Small tables with named rows and columns. After each table, cells are looked up by row and column.

Table zag
|  | dule | dopop | zozage |
|---|---|---|---|
| gara | 46.7 | 50.9 | 72.8 |
| fef | 47.2 | 56.1 | 72.2 |
| genev | 66.2 | 34.5 | 58.7 |
| tenef | 50.0 | 56.2 | 77.2 |
| bor | 48.1 | 69.5 | 64.1 |
| tiz | 40.8 | 94.4 | 57.5 |
| gozepi | 76.4 | 46.0 | 60.2 |
| nagomu | 46.8 | 69.0 | 59.1 |
| pibaral | 46.3 | 67.7 | 20.9 |
| nutagen | 96.6 | 49.3 | 71.1 |

dopop of pibaral: 67.7
dule of pibaral: 46.3
dopop of bor: 69.5
dule of fef: 47.2
dule of genev: 66.2
dule of bor: 48.1
Row with the largest dopop: tiz

gotovar
columns: suf, dimopuv, siganun, pomerip, lep, mamo, balubo
fomi: [4990, 5412, 3793, 4950, 5831, 4495, 5226]
balugad: [6525, 1236, 8017, 4671, 1483, 4939, 1542]
serep: [6624, 2444, 6375, 5186, 2985, 4611, 2704]

What is the lep of serep in gotovar? 2985
What is the mamo of balugad in gotovar? 4939
What is the pomerip of fomi in gotovar? 4950
What is the pomerip of balugad in gotovar? 4671
What is the pomerip of serep in gotovar? 5186
What is the lep of fomi in gotovar? 5831
What is the siganun of balugad in gotovar? 8017
What is the dimopuv of fomi in gotovar? 5412
What is the balubo of serep in gotovar? 2704
What is the suf of balugad in gotovar? 6525

vaz.tsv
	tar	taz	moke	miduki	pem	malezuz	muzo	zuv
kipuzu	23.372	34.780	58.913	77.229	27.640	56.121	58.680	25.313
vorizef	24.292	35.390	59.237	77.003	28.478	56.318	58.993	26.046
tet	62.812	42.026	82.954	38.007	62.754	41.734	79.519	28.403
zik	22.687	35.283	57.403	78.242	26.988	56.788	57.352	26.475
mez	50.182	71.245	25.808	71.896	49.881	69.740	29.469	86.491
bute	83.659	71.496	46.271	26.675	79.154	48.973	46.496	81.406
sesolid	51.606	70.798	24.855	67.470	50.919	67.363	28.398	86.341
ziv	51.609	69.909	25.652	66.347	50.913	66.429	29.050	84.894
leliz	64.604	42.749	81.487	34.812	64.152	40.489	78.071	29.987
rozinup	56.601	37.904	82.252	40.793	57.234	41.065	78.819	22.911

What is the miduki of vorizef in vaz?
77.003
What is the zuv of vorizef in vaz?
26.046
What is the miduki of tet in vaz?
38.007
What is the taz of tet in vaz?
42.026
What is the taz of bute in vaz?
71.496
What is the tar of sesolid in vaz?
51.606
What is the pem of vorizef in vaz?
28.478
What is the taz of vorizef in vaz?
35.390
What is the muzo of rozinup in vaz?
78.819
What is the malezuz of mez in vaz?
69.740
What is the moke of leliz in vaz?
81.487
What is the miduki of sesolid in vaz?
67.470
What is the pem of ziv in vaz?
50.913
What is the muzo of kipuzu in vaz?
58.680
What is the moke of rozinup in vaz?
82.252
What is the zuv of leliz in vaz?
29.987

Table kem
,kizosi,lobin,figefu,mek,mul,dozon,rel,fum,rezaba,nosi
gezemi,-2093,-2545,6822,-2990,6834,615,-2522,-2261,-3531,-3945
bur,-2576,821,-5245,4359,-779,4696,3146,1563,-7060,-3729
folebe,-2692,-1299,-5043,702,293,3205,2090,349,-4210,-5657
mife,13,-1372,-3846,-811,-1779,45,5411,-214,-3382,-5422
zerikig,-3291,-2337,778,-571,6465,4777,-900,-1041,-6304,-4735
ven,2625,-2926,-583,-357,1269,-3101,1172,-784,-2395,-5951

What is the fum of folebe in kem? 349
What is the fum of zerikig in kem? -1041
What is the rezaba of gezemi in kem? -3531
What is the mek of gezemi in kem? -2990
What is the mek of mife in kem? -811
What is the mek of bur in kem? 4359
What is the mul of folebe in kem? 293

Table dizon
         nul  dozet
dovu     185     79
fiko      46    236
sez       85    192
tosu      28    239
kosabaf   52    225
nudof    247     28
rili      68    201
tovo     248     24
nefate    48    227
pebifar  128    161
kiv      125    141
bapa     254     25

fiko, nul -> 46
sez, nul -> 85
nefate, nul -> 48
pebifar, nul -> 128
bapa, nul -> 254
kiv, nul -> 125
kosabaf, dozet -> 225
fiko, dozet -> 236
pebifar, dozet -> 161
tovo, dozet -> 24
nefate, dozet -> 227
rili, nul -> 68
kosabaf, nul -> 52
rili, dozet -> 201
tovo, nul -> 248
dovu, dozet -> 79
tosu, dozet -> 239
nudof, dozet -> 28
dovu, nul -> 185

detutep =
         mazufa  ladi  nokog  seza   lof  sopipas   luk  fere  degigid  sakimat
sozo       2422  4226   2243  6684  2961     2428  4823  2247     5537     4773
pura       1500  3451   2747  7572  1792     3119  5854  2998     6551     5396
faferar    3502  4481   3314  5894  3342     3542  4893  3501     4537     4602
defube     2487  3833   2102  6526  3491     2390  4481  1978     5170     5344

faferar, luk: 4893
faferar, nokog: 3314
sozo, lof: 2961
sozo, nokog: 2243
faferar, lof: 3342
pura, ladi: 3451
faferar, sopipas: 3542
defube, fere: 1978
pura, mazufa: 1500
defube, lof: 3491
sozo, mazufa: 2422
defube, sopipas: 2390
Which row has the largest sopipas? faferar

Table sepire
columns: fal, vap, loded, bogen, lum, metan, met, vofin, kop, duk
punapu: [168, 168, 124, 172, 188, 110, 148, 145, 148, 104]
lipefiv: [183, 174, 140, 162, 158, 155, 130, 90, 142, 125]
gadin: [141, 143, 65, 149, 166, 108, 147, 170, 130, 122]
fole: [123, 125, 105, 155, 150, 101, 198, 157, 97, 136]
fonegub: [114, 133, 137, 116, 149, 88, 119, 163, 157, 126]
danit: [123, 128, 77, 129, 146, 96, 142, 159, 128, 133]
geb: [137, 135, 49, 118, 138, 119, 110, 148, 134, 137]
derem: [138, 145, 178, 120, 128, 157, 88, 142, 178, 138]
fuvuko: [159, 143, 130, 192, 163, 148, 207, 141, 102, 129]
tuzeg: [110, 134, 152, 88, 119, 85, 101, 115, 150, 140]

What is the lum of fole in sepire?
150
What is the vofin of lipefiv in sepire?
90
What is the met of fole in sepire?
198
What is the fal of fole in sepire?
123
What is the kop of gadin in sepire?
130
What is the vofin of punapu in sepire?
145
What is the bogen of gadin in sepire?
149
What is the met of gadin in sepire?
147
What is the duk of gadin in sepire?
122
What is the vap of fole in sepire?
125
What is the metan of derem in sepire?
157
What is the lum of fonegub in sepire?
149
What is the fal of lipefiv in sepire?
183
What is the lum of lipefiv in sepire?
158
Row with the largest loded: derem

